[[ 0.489  1.173  1.179 -0.260  0.659  0.654 -1.899 -1.818 -0.014  0.788
  -0.344 -2.370 -0.681]
 [-0.836  1.469 -1.920  0.789 -0.540 -0.632 -0.268  1.420  1.684 -2.254
  -2.513  0.046 -0.371]
 [-2.109  0.642 -1.349  2.343 -2.023  0.043 -1.932  1.756 -2.334  1.779
   1.887 -1.495  2.195]
 [ 0.610 -2.433 -0.270 -1.169  0.962 -1.355  1.897 -2.422  1.596  1.979
  -2.063 -0.956 -1.183]
 [ 0.188 -2.608 -1.291 -0.835  0.303 -0.988  2.267 -0.190 -2.248 -0.422
  -0.757 -0.402 -1.033]]
The maximum is 2.343
Give the entry just left of -2.063.
1.979
Give the entry just left of the largest entry.
-1.349
Give the entry just right of -0.422.
-0.757
The entry just right of 1.469 is -1.920
The entry just left of the smallest entry is 0.188
Give the entry just left of -1.495.
1.887
The entry just left of the centre entry -> 0.043
The entry just right of -0.632 is -0.268
The entry just right of -1.899 is -1.818
The entry just right of -2.109 is 0.642
The entry just right of 0.046 is -0.371
Give the entry just left of 0.043.
-2.023
Give the entry just right of 0.188.
-2.608
Give the entry just right of 1.179.
-0.260
The entry just right of -1.291 -> -0.835

X =
[[ 11   6  14  29   2  -2  10   0  10  36  16   9  19  -3 -28  -2]
 [ 10   5  13  28   1  -1  10  -1  10  34  15   8  17  -4 -26  -3]
 [ 10   5  13  27   1  -1  10  -1  10  33  15   8  17  -4 -25  -3]
 [ 10   5  14  29   2  -2  10  -1  10  35  16   8  18  -4 -26  -3]
 [ 10   5  13  28   1  -2  10   0  10  35  15   8  18  -4 -26  -3]
 [  8   4  12  25   0   0  10  -2   9  32  15   7  16  -4 -24  -4]
 [ 11   6  14  29   1  -2  10   0  10  36  16   8  18  -4 -28  -2]
 [  9   4  12  25   1  -1  10  -1   9  32  15   8  16  -4 -25  -4]
 [  8   4  11  24   0   0   9  -3   9  30  15   7  15  -4 -23  -5]
 [  9   4  13  26   1  -1  10  -1  10  33  15   8  17  -5 -25  -4]]
Rows and columns are numbered from 0.
The top-right entry is -2
The entry in the bottom-right corner?
A: -4
The entry at row 0, column 0 -> 11
The entry at row 1, column 0?
A: 10
The entry at row 2, column 0?
A: 10
The entry at row 2, column 1 is 5
The entry in row 0 and column 2?
A: 14
The entry at row 0, column 1?
A: 6
The entry in the bottom-left corner?
A: 9
The entry at row 1, column 1?
A: 5
The entry at row 1, column 2 is 13

x =
[[-2, -6, -15, 26, -1, 16, 13, 6, 4, -15, 8],
 [-9, -3, 3, 24, -10, -6, 26, 2, 6, -18, 8],
 [3, 12, -17, -9, 6, 24, 1, 13, 1, -11, 10],
 [0, -4, -18, 15, 2, 23, 9, 8, 1, 4, 17],
 [1, 1, -19, 1, 8, 27, 5, 10, 0, -4, 9],
 [-6, -7, -6, 30, -6, 6, 21, 4, 3, -15, 17],
 [-7, 4, 14, 0, -3, -15, 29, -5, -4, -25, 23],
 [3, 0, 12, -17, 5, -10, 15, -16, -16, 1, 15],
 [7, -4, 9, -16, 10, -5, 6, -17, -20, -10, 7],
 [-8, 0, 11, 13, -8, -13, 28, -2, 2, -13, 5],
 [-2, 3, 14, -12, 1, -15, 25, -9, -11, -11, 4]]
Counting starts at 0.
Give the entry just left of the centre entry.
-6
The entry just left of the smallest entry -> -4
Give the maximum.
30
Give the entry in row 2 and column 0.
3
Give the entry directly below 30.
0
The entry just right of the centre entry -> 21
The top-right entry is 8
Give the top entry of the column that holds the smallest entry.
-15
The bottom entry of the column that holds the smallest entry -> -11
The entry directly above the largest entry: 1
Give the entry in the bottom-left corner.
-2
The entry at row 1, column 0: -9
Give the top entry of the column that holds the largest entry.
26
The entry in row 0 and column 0: -2
Give the entry in row 0 and column 2.
-15
The entry in the bottom-right corner -> 4
The entry directly above the smallest entry -> -15
The entry at row 1, column 1 -> -3
Give the entry directly below 11.
14
The smallest entry: -25
Give the entry at row 2, column 1.
12
The entry in row 1 and column 2 -> 3
Give the entry at the centre.
6

m =
[[ -8 -18   1 -20 -11   5   8 -22  19  -2]
 [ -3  18  -4 -18  -1  -5   0  17  10  -4]
 [ -8 -19  26   4  -4  27  -7 -13  10  18]]
Indices start at 0.
The entry at row 0, column 2?
Answer: 1
The entry just right of -19 is 26
The entry just left of 1?
Answer: -18
The top-left entry?
Answer: -8
The entry at row 2, column 0?
Answer: -8
The entry just left of the smallest entry is 8
The entry in the bottom-right corner -> 18
The top entry of the column that holds the largest entry?
Answer: 5
The entry at row 1, column 0?
Answer: -3
The entry directly below the smallest entry?
Answer: 17
The entry just right of the largest entry: -7
The entry in the top-right corner?
Answer: -2

M = [ 437  424    1 -510  352   29  805  398]
The entry just left of 424?
A: 437
The entry just left of 398?
A: 805
The fifth entry?
A: 352

Read these off the matrix that follows. Indices start at 0.
1) What is the entry in the bottom-right corner?
2) What is the entry in row 0 and column 1?
3) What is the entry in row 0 and column 0?
4) What is the top entry of the column that holds the smallest entry?
5) What is the entry directly above the smallest entry?
6) What is the entry in the bottom-left corner?
7) What is the entry in row 1 and column 0?
8) What is the entry in the top-right corner?
[[ 10  12  13  -4 -24   4   4  20  -6]
 [-16 -10  14   5  11   8   1  22  11]
 [-21 -10  -5  12  -9  24   4   0  -3]
 [ 22   7 -12   8  -4 -19   6  -3 -19]
 [ -8 -17  -7  -9 -20 -11  -2 -17  12]
 [-16  11   3  -3   2  -6  -3   5 -17]
 [ 17 -10   8  17   2   0   5   6  -4]
 [-11  -5   6   1 -24  -3  -5   9  -2]
 [-14  18  21  29 -16  18   0   9   2]
 [-12  -1  10   6   8  11   7 -11   0]
 [ -7  -3   9  24  17   2   0  -7  -1]
 [ 13  21  -2   4  18  -7   7   4   4]
 [  1  -3 -35   2   9   5  -2   9  20]]
1) 20
2) 12
3) 10
4) 13
5) -2
6) 1
7) -16
8) -6

Questions about the grid below.
1) Give the top entry of the column that holds the smallest entry.
2) Give the entry just left of the largest entry.
3) Give the 4th entry from the end, reading row by row.
4) Give the largest entry in the last row.
5) Give the 1st entry in reading order.
6) Give the second entry from the end, reading row by row.
7) Give the entry just right of the smallest entry.
8) Give the entry in the bottom-right corner.
[[  2  -1  17  10  19   7 -16   7   0 -14  16 -19]
 [-17   8  -3 -16  -1   4   5 -18  -8  -3  -4  -7]
 [ -6 -12   2  -3 -12 -20   3  -4 -15 -11 -10  -8]
 [ -3 -10  -7  -5 -18 -17  10  -1 -11  -5 -10  -3]
 [  9  -3 -25   1 -11  -4  19   8   3  10   2  11]
 [-10   7  -9 -19  -5   1  10 -16   0   6  -7   3]
 [ -4 -10  -4  -5 -17 -18   8  -2 -12  -6 -10  -5]
 [ 15   0 -15   8   0   1   5  12   7  12  10  13]
 [-19   7   1 -12   1   4   2 -17 -11  -9  -2 -13]
 [  3   0  16  10  19   7 -16   8   0 -14  16 -19]
 [ -7 -11   2  -3 -11 -20   2  -5 -15 -11 -10  -8]
 [-11   7 -10 -19  -5   0  11 -16   0   6  -8   3]
 [  8  -3 -27  -1 -15  -6  22   7   2   9  -1  10]]
1) 17
2) -6
3) 2
4) 22
5) 2
6) -1
7) -1
8) 10

[[-32  -7  -1   0]
 [ 14  -2  10  -4]
 [  1 -14 -15   0]
 [  2 -23 -11 -20]
 [  7 -12   1 -12]
 [  3  16  30   6]]
Indices start at 0.
Report the entry in the bottom-left corner.
A: 3
The entry in row 0 and column 2 is -1
Report the entry just right of -23.
A: -11
Report the entry just right of the largest entry.
A: 6
Report the entry just left of -11.
A: -23
The entry at row 0, column 0: -32
Report the entry at row 2, column 0.
A: 1
Report the entry in row 1 and column 0.
A: 14
Report the entry at row 1, column 2.
A: 10
The entry in the top-right corner: 0
